In the rows, 128 means zero.
Named turns come first, each shown by rows before and after it. Which turns, in which order, take the first row of each pair that follows to the second? Write the first one first, as in the answered first pair.
turn gok:
[128 134 147 120 139 130 143 133 162 126 141 164 159 121 145]  ->  [108 123 141 131 126 114 118 121 174 112 139 149 137 121 154]
[105  90 110 158 104  87 124  91 142  98 117 110  79 149 143]  ->  [130 107 108 151 110 101 126  92  95 113 107  76  75 144 131]
[132 178 115 119 143 171  83 114 116 141 151 104 129 147 152]  ->  [136 182 123 118 151 176  97 123 121 144 153 122 147 152 153]
turn tadar:
[118  73 135 139 143 151 186 161 199 118 152 212 178 138 129]  ->  [145 107 147 119 169 182 191 169 173 136 157 195 198 137 119]
[ 87 103 111 131 135 123 113 118 171 104 132 146 107 131 155]  ->  [ 97  99 116 131 138 119 134 131 172 109 129 169 125 126 147]
[164 160 119 110 140 165 101 124  69 136 134  69 144 136 132]  ->  [140 145 109 119 126 151  75 107  81 116 131  50 114 138 147]
turn gikaz:
[111 156 150 106 152 135  96 125 165 115 148 114 146 128 142]  ->  [107 103 132 134  99  88 111 112 149 116 106 101 108 116 133]
[117 165  82 135  88 103  95  82 101 135 122  75 105 104 114]  ->  [148 190  92 116 110 129 113  97  77 154 125  85 137 102 103]
[146 128 131  93 129 155 118 125 102 136 127 105 117 117 129]  ->  [128 129 136  96 126 156 102 120 125 120 140 109 107 119 141]
[145  85 117 145  84  93 156 153 124 134  94 146 139 117  88]  ->  [159 143 141 110 147 153 149 171 131 143 136 164 186 126  97]
turn tof:
[131 156 123 104 133 167 120 131 117 118 140  85 121 134 129]  ->  [ 94 114 117 122 102 128 119 126 172  97 134 118 111 134 137]
[ 67 169 137 118 172 176  83 118 146 120 172 131 158 130 162]  ->  [ 59  69 111 166  81  86 138 119 148 131 103 171 130 114 136]
[115 112 123 139 120 139 103 121 159  93 158 149 137 130 162]  ->  [151  85 120 149  90 113 152 126  97 122 108 135 133 119 127]
Now pairs of rows:
Between the rows of a pair lie 2 to 3 turns.
[131  93 119 132  84  80 165 125 156 129 102 173 145 134 112]  ->  [120 106 132 121 103  97 158 132 182 119 126 192 165 135 122] -> gikaz, gok
[122 154 142 118 140 163 101 123 129 119 147 114 134 128 134]  ->  [126 112 141 137 107 127 145 134 147 135 124 163 151 124 121] -> tof, tadar, tadar
[ 84  81 144 158 108 107 122 110 180 118 127 153  91 100 147]  ->  [105 124 164 128 155 146 140 140 184 138 156 186 149 111 142] -> gikaz, gikaz, gok
[132 182 157  92 173 177 133 139 147 141 166 138 189 153 144]  ->  [143  81 116 150  68  78 173 117  98 157  77 113 123 128 111] -> gikaz, gikaz
[192 111  97 138 111 103 157 133  81 166  80 116 113 102  73]  ->  [144 143  99 128 140 132  64  97 109 113 124  56  64 111 118] -> tof, gikaz, gok
[118  91 103 162  75  80 122 111 135 107  94 101  69 117 124]  ->  [140  84 108 163  76  75 167 130 141 131  87 146 111 113 108] -> tadar, tadar, gok
[130 138 178 118 145 119 179 158 205 126 148 251 202 149 139]  ->  [194 100 143 143  85  78 217 145  48 173  56 153 148 118  86] -> gok, tof
[127 116 135 103 137 123 170 158 128 144 134 182 168 133 106]  ->  [116  85 121 123 105  94 168 148 127 132 117 173 144 123 106] -> gikaz, tof, gok
[106  80 105 139  91  74 111 121 133 101  99  99  84 139 171]  ->  [104 116 107 124 120 107  80 115 124  94 123  66  84 141 181] -> gok, tof, tadar
[136  93 135 140 104  98 192 176 155 153 115 209 181 154  90]  ->  [175 145 117 125 125 141 150 148  26 166 100  67 125 145  79] -> gok, gok, tof
[ 99 132 119 137 113 126  70 105 130 101 128  82  84 122 160]  ->  [115  77 116 156  74  81 142 127 138 126  96 146 110 115 131] -> tof, tadar, tadar
[100  78 134 146  76  82 168 116 184 139 131 178 151 111 133]  ->  [118 118 155 125 117 119 175 133 183 145 160 195 191 120 136] -> tadar, gikaz
[116  98 123 155 119 101 155 133 193 103 128 164 113 138 131]  ->  [135  85 113 160 102  87 163 129 151 121 104 143  99 131 116] -> gikaz, gok, gok
[101  98 144 112 125 117 110 118 151 103 126 127 137 128 138]  ->  [123 100 139 114 117 118 119 113 104 118 109  90 124 122 126] -> gok, tof
[104  85 101 152  68  96 107  93 131 112 107  71  58 138 119]  ->  [177 162 126 105 136 177 139 126  58 162 129  58 125 143  93] -> tof, gok
[152 132 163 123 113 116 164 135 133 144 114 160 130 113 150]  ->  [163 147 161 118 120 125 152 127  97 145 111 116 112 110 143] -> gok, gok, tof
[158 179 133 103 172 187 125 135  89 139 141 115 153 133 129]  ->  [119  87 125 145 102 103 169 134 168 129 116 199 148 125 127] -> gok, tof, gikaz
[ 93 122 135 119 137 123 112 134 199  98 149 174 132 145 156]  ->  [166 128 134 111 133 129 182 157 114 162 110 174 168 132 107] -> gikaz, gikaz
[121 197 142  89 167 191 154 142 142 154 150 155 165 146 115]  ->  [ 56 145 108 130 108 132  83  92 172 100 132  96  74 139 144] -> tadar, gikaz
[ 86 136 112 157 135 148 106 105 174 107 160 138 115 111 159]  ->  [111 107  94 173  95 119 131  96 117 128 114 106  89  94 134] -> gok, tof
[110 130 154 110 159 127 130 134 222  92 146 197 147 105 145]  ->  [169 169 161  86 185 165 167 149 137 138 129 164 179  99 119] -> gikaz, gikaz, tof
[170 130 120 111 121 124 185 153 120 169 103 158 143 116 114]  ->  [103 108 107 135  99 100 114 115 165 117 115 120  72 124 150] -> tadar, gikaz, gikaz
[120 130  88 104  92 137  64  77 156 100 107 106 111 149 132]  ->  [154 175 112  74 136 184  91 104 143 127 123 130 167 158 122] -> gikaz, gok, gikaz
[126 134 153 117 176 123 147 130 156 134 138 165 141 115 147]  ->  [154 132 142 121 161 122 162 128  93 157 110 132 131 104 120] -> tof, gok, tof
[150 154 139 111 150 155 139 126  62 150 121 112 125 109 110]  ->  [116 163 135 112 155 153  89 109  89 124 142  98  99 113 130] -> tadar, gikaz
[134 135 156 135 184 153 122 136 147 142 140 170 169 133 118]  ->  [155 142 153 129 186 162 129 132 100 159 128 139 160 128 104] -> gok, tof, tof
[158 133 124 122 137 143 142 130  86 142 132 120 143 104 117]  ->  [137 148 130 113 154 158 108 120 114 121 156 115 140 113 139] -> tadar, gikaz, gok
[127 137 123 129 109 140 136 136  76 143  98  98 125 114 113]  ->  [125 164 138 112 142 173 133 149 111 131 127 129 158 118 123] -> tadar, gikaz, gok
[107 162 133 121 152 131  88 110 121 106 149  77 111 145 146]  ->  [ 96  95 124 150  99  72 134 121 159 114 119 142 118 136 132] -> tof, tadar
[ 89 138 118 122 134 156  74 117 136  99 164  83 109 138 142]  ->  [117 168 134 102 163 183 114 144 129 129 176 124 165 140 124] -> tof, gikaz, gikaz
[135  98 115 119 104 107 139 122  82 120 104 110 113 108 116]  ->  [117  94 113 124 102 104 119 112 107 103 114 108 101 112 130] -> gikaz, gikaz, gikaz
[151  97 153 138 108  87 101 118 123 122  95  97  59 152 150]  ->  [189 157 171 104 160 143 111 135  92 145 122  94 104 160 140] -> gok, gikaz
[106 137 127 130 131 144  98 116 129 112 145 100 120 131 146]  ->  [108  96 122 152  96 102 132 117 141 123 117 134 120 126 133] -> tof, tadar
[ 67 145 117 126  84  89 119 140 139 117 115  52  92 126 146]  ->  [101 205 140  87 146 147 136 168 122 139 152  69 147 135 139] -> gikaz, gikaz
[156 142 124 132 120 114 135 131  38 148 105  47 106 125 111]  ->  [121 124 118 142 108  96  99 111  75 118 112  37  72 129 128] -> tadar, tof, gikaz
[148 140 162 125 175 148 124 148 118 104 167 162 183 107 116]  ->  [171 115 154 136 144 126 154 154  79 126 129 152 180  97  96] -> tof, gikaz, tof
[144 142 144 117 182 160 147 140 123 123 154 148 162 139 128]  ->  [114 132 135 132 171 150  96 113 128  93 156  95 113 140 146] -> tadar, tadar, tadar
[126  96 101 146  91  94 114 102  98 128  97 108  73 122 120]  ->  [179 146 127 114 143 148 163 142  79 171 119 153 153 123  98] -> tadar, gikaz
[ 87 103 135 153 121 112  82  94 184  98 153 141  90 149 148]  ->  [111  96 146 151 123 113 138 121 198 127 151 205 144 149 125] -> tadar, tadar
[120 150 130 120 147 157  79 114 142 101 164  95 120 121 163]  ->  [139 129 117 132 120 136  95 107  96 121 130  62  97 112 147] -> gikaz, tof
[ 93 143 143 119 149 141  99 121 205 101 162 147 140 128 154]  ->  [169 172 146 102 164 165 153 145 100 161 130 122 173 116 110] -> tof, gikaz, tadar
[144 191  90 123 148 151 173 141  91 119 107  97 130 148  99]  ->  [116 128  76 156  99  96 178 135 131 100  80 125 103 146 103] -> tof, tof, gok
[ 86 118 153 129 123 115 147 108 159 115 142 165 112 144 159]  ->  [112  96 143 140 100  98 173 107 113 134 110 150 104 132 137] -> gikaz, gok
[128 119 107 140 112 118 111 110  92 124 106  76  93 125 120]  ->  [106 154 129 120 154 154  83 116 150 107 158 107 120 139 147] -> gok, tof
